In the rows, 128 means zero.
The rows of Z fall into 3 groups, and each row is roughly a mix of its group's hidden directions.
Z (143 x 13):
[[158 123 106  69 108 141 104 176 120 115 171 144 158]
 [167 129 119 116 147 145 158  67 147  66 122 138 140]
 [107 167 112 108  90 124 173 132 193 114 109 147 145]
 [144 124 114  99 132 152 129 187  91 151 139  65 141]
 [142 123 160 110 165 143 114 178  84 128 144 109 184]
 [ 65 161 129 142 119  81 167 114 159 125 139 163 128]
 [171 109 122  74 176 106 123 156  87 106 151 131 134]
 [ 82 132 145 177 150 118 141  79 146 137  91 112  89]
 [155 113  80  84  88 159 107 159 152 136 162 151 127]
 [104 148 104 107 124 174 121 189 149 126 156  92 162]
 [143  82 156 122 113 155  86 156 102 148 144  90 174]
 [161 114  99 118 181 114 119  61 135  91 128 131 143]
 [ 63 144 132 162 133  87 147 115 121 118 166 165 103]
 [173  97 133  84 111 185 151 121 125 108 110  96 153]
 [187  86 131  91 137 178 108 124 114 125 109  94 143]
 [157 115  87  86  89 167 102 167 145 143 162 141 126]
 [133 122 106  93  90 110 129  85  99  81 163 160 156]
 [146 163  80 161  85 105 166 117 160 127 108 154 106]
 [102  81  85 166 140 108 131 168  76 129 105 123 133]
 [ 57 165 150 135 137  97 134  78 137 100 137 136 124]
 [158  99 111  96 128 122 144  87 195  99 140 132 160]
 [129 144 118 114 127 134 141 100 212 108 113 151 170]
 [141  82 152 150 130 123 126  80  94 111 152  87  80]
 [116 145 120 184 115 131  80 162 186 146 112 145 127]
 [161 126 151 127 134  78 133  93 100 158  89 178 106]
 [117 149 122  80 138 183 128 157 115 140 148  73 159]
 [152  59 108 136  85 150  92  96 108 139 137 111 137]
 [ 90 114 126 197 118 110 123 108 161  91 124 165 105]
 [ 81 148 128 135  89 120 133 198 128 173 125 112 131]
 [ 80 158 125 172 111  98 119 164 145 145 154 168  96]
 [111 182  99 150  94  91 161 102 151 103 115 161 116]
 [116 135 156  80 108 143 177  85 169 111 103 144 151]
 [126 156 116  91  84 131 125 156 120 102 170 149 188]
 [117 153 108 110  73 116 127 141 125 105 172 141 192]
 [128 120 127 160 136  76 130 108 128 145  76 193 119]
 [172 105 118 101 179 125 125  73 109 102 111  98 147]
 [195 107 113 100 133 166  98 144 139 136  96  91 150]
 [181 147 133 132  91 186 149 162 141 109 100 106 141]
 [102 129 133 130  94 115 106 198 122 189 125 114 119]
 [148  91  81 134  69 167 107 109 137 158 147 126 110]
 [187 100 127  96 114 175 152 102 140 105 112 110 165]
 [192 107 123 111 128 166  98 160 128 150  96  87 142]
 [120 183 105 151 143  91 175 130 164 122 101 151  96]
 [170 116  97 100 178 125 115  70 125  92 116 114 145]
 [159  70 102  75 144 114 151 105  99 117 149 110 149]
 [150 101 145  99 197 112 121 125 114 120 110 128  70]
 [ 85 103 149 146 138 113 135  94  91 109 180 164  94]
 [102 121  82 130 120 134 121 194 177 114 149 138 160]
 [ 52 164 147 140 134  98 136  84 139  98 133 132 134]
 [ 63 130 118 134 157  68 107 114 113 153 154 146 116]
 [125 113 134 169 179 135 138 129 134 159  82  95  77]
 [133 113 107  91 119 139 146 117 183  78 178 128 155]
 [159 116 152 147 128  84 135  67  99 132  97 163  99]
 [182  91 132  86 123 177 138  95 128 104 114 111 156]
 [104 115 138 138 133 127 117 156  42 141 147 116  89]
 [158  96  90  96 113 140 121 103 136 130 136 146  53]
 [119 154 124  82 133 183 126 165 124 141 150  75 157]
 [157  85 152 136 136 118 116 100  72 144 139  89  82]
 [153 173 178 127 112 146  93 100 178 150 140 129 104]
 [132 166 162 166 108 131  86 108 185 136 131 157 100]
 [ 99 131 134 133 106 114  90 192 131 191 125 127 109]
 [140 106 100  81 141 129 177  99 151  96 119 113 179]
 [128  95 138  77  98 161  85 136 107 118 173 128 163]
 [114  88  81 124 139 109 167 152  69 102 117 124 154]
 [117  84 146 122 155 102 151  55 101 119 153 133 148]
 [157 103 103  71  92 136 103 105 121 106 167 167 124]
 [ 83 101 151 101 142 174  79 145 146 154 157 101 126]
 [ 95 154 164 153 139 118 127 151 116 123 128 108 208]
 [123 144 148 109 123 127 117 176 106 115 158 118 208]
 [125 161 106  97  83 161 162 151 182 109 105 130 149]
 [135 126 135 168 132  83 131  96 112 142  71 181 115]
 [177 118 157 125 164 132 130  55 118  93 118 140 123]
 [ 86 112 160 111 125 101 180  68 113 121 143 142 147]
 [ 87 142 130 171 159  68 108 116 116 140 154 158  99]
 [180 129 119  73 148 125 131 188 111 119 155 141 151]
 [191 120 116 109 128 168  94 163 127 139  94  87 139]
 [130 121 117  81 119 151 140 117 176  86 187 118 153]
 [ 94 167 156 166 148 101 142 160 124 128 119 102 187]
 [161 173 170  82 114 147 133  95 178 131 148 123 127]
 [108 134 149 162  83 120 131 194 127 183 130 123 125]
 [ 92 182 143 187 109 132 113 156 149 130 101 155 110]
 [140 145 115  97  85 124 115 164 120 113 171 142 193]
 [155  92  99  79 118 134 120  82 125 109 155 167  92]
 [154 132 120  83 130 153 125 182 100 159 142  74 144]
 [152 138 115 126 178 133 136  65 133  65 125 138 123]
 [113 113 138 113 128 172 124 131 120 111 186  59 109]
 [126 147 114  87  78 121 117 147 128 103 178 151 179]
 [ 96 160 185 125 185  91 135 132 110 100 115 122 139]
 [153  99 130  78 179  94 124 126  82 104 162 125 135]
 [180  84 139  95 140 156 145  92 111 114 111  92 161]
 [101 174 105 104 123 147 138 166 177 120 125 155 177]
 [147 151 108 131 112 163  86 204 138 140 111 114 105]
 [188  78 131  97 140 162 119 105  95 117 123  94 141]
 [120 128 126  88 139 181 126 150 116 133 160  57 144]
 [ 96 163 160 173 151 127 128 167 136 145 103 102 178]
 [159 108 144  87 193 108 115 132 107 111 115 139  79]
 [104 171  86 129 138 100  88 163 156 126 129 153  82]
 [162  83 160 100 125 155 166  92 107 122 116  96 166]
 [134 124 150 187 122  98 126  76  98 115  96 152  92]
 [115 171 131 144 139 127 140 163  90 169  61 128 139]
 [147  62 137 133 110 156  91 111  90 151 146  89 145]
 [120 145 141 156 115  99 134  82 169  95 118 193 121]
 [ 82 148 164 161 135 126 120 144 124 127 124 107 204]
 [100 197 139 123 168 107 161 164 145 106 111 147 127]
 [190  88 132  95 123 179 113 131 114 131 112  93 149]
 [ 95 173 150 192 110 123 111 145 153 126 107 161 100]
 [142 139 169 146 128 119 133  66  69 130 108 128  91]
 [106 111 117 100 127 131 139 165  56 112 180 122 116]
 [109 196 133 135 155  95 165 148 160 111 105 154 110]
 [138 164 148 109 121 112 145  82 183 118 116 184 140]
 [175 105 121  80 181 116 126 150  85 118 159 133 139]
 [ 80 124 146 101 153 177  95 161 166 156 150 116 119]
 [169  98 131  74 188 115 125 148  92 111 143 129 118]
 [151 104 115  66 102 130 108  96 116  99 167 167 111]
 [183  89 132 133 153 158  85 143  85 136 126  92 117]
 [203  82  97 115 116 156 117 151 116 154 125 127 110]
 [152  80 120 110 118 114 118 104 172  96 192 136 116]
 [147 120  68 135  86 148 144 124 176 154 129 144  85]
 [191 118  96  91 145 167 105 128 120  99 104  94 129]
 [ 82 172 118 125 101 100 180 121 173 113 124 156 136]
 [140  98 173 106 120 154  97 162  99 133 150 104 184]
 [120 147 129 159 102 137  98 208 119 164 126 120 103]
 [139 120 128  70  97 148  90 156 116 114 174 146 167]
 [152  96  79  97  79 171 109 149 149 144 156 132 121]
 [153 118  80 131  96 151 128 129 174 156 119 142  67]
 [135 139 119 152 131  79 128 143 124 159  70 188 131]
 [124 179  96 152 138  96 171 118 161 124 103 156  86]
 [ 69 174 125 156 128  75 148 118 141 122 143 163 113]
 [157 160 163 164 122 138 104  86 169 152  82 116 118]
 [ 85 138 160 188 142 112 143  76 121 132  95 106 120]
 [148 177 175 114 113 142 107  87 181 135 144 145 111]
 [113 158 131 157 101 140 107 210 129 157 121 123 103]
 [143  88 136 125 130 116 119 138  55 136 164  97  87]
 [158  98 131 152 166 126  81 137  69 132 143 108  92]
 [166  65 148 116 130 152  73 144 117 159 135 107 130]
 [ 89 105 159 151 153  78 137  83  92 142 158 144 125]
 [117 142 118  75 141 180 127 156 118 139 151  76 163]
 [ 95 152 117 176  62 150 133 125 171 150 116 123 141]
 [ 72 137 165 166  95 101 154 147 140 162 146 159 122]
 [154 113 137  60 111 187 138 138 140 111  95 105 125]
 [137 114 120  91 159 122 155  52 138  87 124 130 152]
 [166 101 123  93 139 150 154  63 136  87 124 128 158]
 [ 90 168 110 163 139  79  94 146 130 142 146 161  91]]
One row of each group comes first, with its name. Which group is each row after those in?
[117 162 145 174 176  86 170 118 117 121  88 118 125]	P
[ 99  81  85 162 141 110 139 171  77 124 108 120 133]	G
[ 89 146 131 148  70 130 142 193 145 155 142 142 116]	M

[165 112 130  86  90 189 159 132 141 108 110 109 155]	M
[137  88 148 159 129 137 130  98 101 114 140  62  83]	G
[127 151 127 159 137 105 123 150  95 170  55 154 132]	G
[155 112 116  74 139 139 150 159  80 149 137  76 145]	G
[160 107 111 132 179 121 120  58 121  86 141 137 138]	M
[182 135  98 117 135 166  87 176 135 117 103 100 106]	M
[112 144 105  96 127 169 122 193 151 135 156  94 160]	G
[127  91 122 135 165 142 123  77 131 140 104 128  56]	P
[180 132 140 131  93 193 163 138 131  94 113 115 144]	M
[104  95 147 147 135 161 125 101 116 107 164  63  93]	G
[ 81 118 140 150 149  90 132  88  99 115 173 164  99]	M
